In the data rows, 128 means zero.
Here are some points:
148 147 127  90 134 103  84  80  72 152 124 129 117
122 219  90  90 195   8 216  65  57 167  88  93 106
 98 214 126 117 149  19 193 124  27 206  98 151 148
125  32 140 100  88 139  59 141 201  93  79  98  91
 91  74 113  95  93 120 165 118 128 167  98 138  85
177 141 113 129 120 130 165 150  99 133 154 150 117
107 246 127  93 151   0 172  93  70 172 113  98 175
127  96 125 173 144 102 128  72 132  77 139 121 105
135 112 155 149 136 135 125 107 123 100  85 136 142
 99 114 134 121 142 158 123 120 152 124 147 123 138
 74  57  93 106  80 145 117 172 128 133 153  90 130
173 195 130 126  97  90 118 173  71 206 155 126 180
146 131 101 131 177 178 107 126 153 145 120 133 109
132 157 117  87 162  76 175 134  72 156 137 112 147
163 159 132 139 101 110 148 145 129  57 145 157 145
 87 121 109 132 150 146 122 151 114 143  88 108 142
106 124 169 146 138 137 110 149 148  61 161 133  78
 79 117 107 114 110 154 137 135 162  82 139 121 132
144 226  92 110 100 134 163 135  95 186 184 132 163
Here are 10 more points, each followed by its number:
148  81 116 137 116 158 115 115 167 105 136 142 141 0
125  82 154 162 145 183  92 151 203 146 101 187 132 1
150 170 148 107 121  60 137  70  87 141 131 140 124 2
114 239  87  56 159   0 213  91  44 177 130 132 123 3
123 114 131 126 130 124 129 109 127 133 155 147 106 4
138  57 127 170 127 216  58 180 160  94 112 134  89 5
124  66  78 118  97 173 128 136 193  92 107 125 143 6
135  77 123 119 144 184 100 119 157 111 111 168 111 7
147 212 183 127 103  87 167  88  82 179 174 159 157 8
143 106  99 157 118 164 102 129 163  85 126 147 156 9
Which of these numbered points is nearest to each point below, looking only along the 4 directions in which the first points spread most? Its number follows each.
132 142 113  97 135 147 159 122 109 125 101 159 134 > 4
112 255 121  66 194  46 212  83  61 165 141  81 171 > 3
151  67 118 172  95 120  85 169 127  97 134 114 119 > 0
152 202 122 112 113 107 184 120  78 175 133 146 167 > 8
136 255 122  67 124  60 109 141  79 171 140  85 141 > 8
156 149 114 143 192  86 123 102  38  99  98 167  89 > 2
153 180 142 152 156  80 124 110 108 129 135 123 106 > 2
111 107 135 156 142  77 187 107 140 127 149 136 106 > 4
103  64  85 144  92 233 129 136 110 116 132 136  79 > 6
141 101 147 112 137 223 106 152 203 126 126 114 169 > 1
119  61 159 172 136 151 110 169 160 149 143 151 149 > 0
155 164 135 118 136  95 125  98  70  87  82 154  95 > 2
165  48 173 167 117 163  60 212 219 121  97 142  87 > 5
130 214 154 114 130  77 177 114  37 172 132  94 173 > 8
124  84 117 155  77 185  78 144 148 122 134 127 135 > 1
105  76 133 158 135 213 139 197 144 118 148 133  76 > 6
Here are 10 other points, each followed by its number:
137 125 106 169  90  92 124  93 165  65 128 113 105 0
128 187 138 127 172 144 129 101  72 153 152 103 183 1
155 193 118  78 181  84 174  89 128 142 150 112 171 2
107 118 136 104 170 150 128 168  99 167 193 101 129 3
 84 138 183 169 106 139  98 110 132 124 110 133 117 4
182  70 119 154 140 153 128 168 141 107  59 121  58 5
144 201 112  90 158  48 187  98 153 117 178  95 123 6
 74  87 136 127 130 161  96 103 177 110 129 116  71 7
135  60 163 108 118 225 139 110 226 108 143 139 112 8
169 123 154 137 164 159 122 175 134 123 151 111 141 9
The same question for these:
 71  94 106 130  97 201 128 117 147 104  52 148  90 > 7
139 105 117 172 127 150 161 142 119 148  79 156  92 > 4
129 252 141  59 158  29 189 106  19 217 111  96 171 > 2
120  79 119 143 121 163  83 152 134  96  84 133 114 > 5
119  89 159 137 122 166  97  97 192 110 124 120 110 > 5
103 235  77 140 132   0 190 104 100 132  94 146 161 > 6
 89 184 146  97 138  82 173  90  39 212 125  92 143 > 2
138 134 121 114 168 161 170 119 172  76  88 124  98 > 0
158  85 114 160 145 183 126 113 128 123 160 168 147 > 9
160 112  97 122 103 170  70 137 158 154 140 160 152 > 9
106  48 138 115 113 221  68 187 188 106 193 105 172 > 8
110 252 110 134 129  35 130  88  49 136 157 123 109 > 2
149 158 153  92 162 102 138 138  68 187 176 103 152 > 1
128 241  90 113 140   0 145  90  27 158 121 110 126 > 2
120 138  83 124  91 164  71 122 200 123 141 167 147 > 9
120 174 122  50 144  70 162 123  63 129  99 146 143 > 2
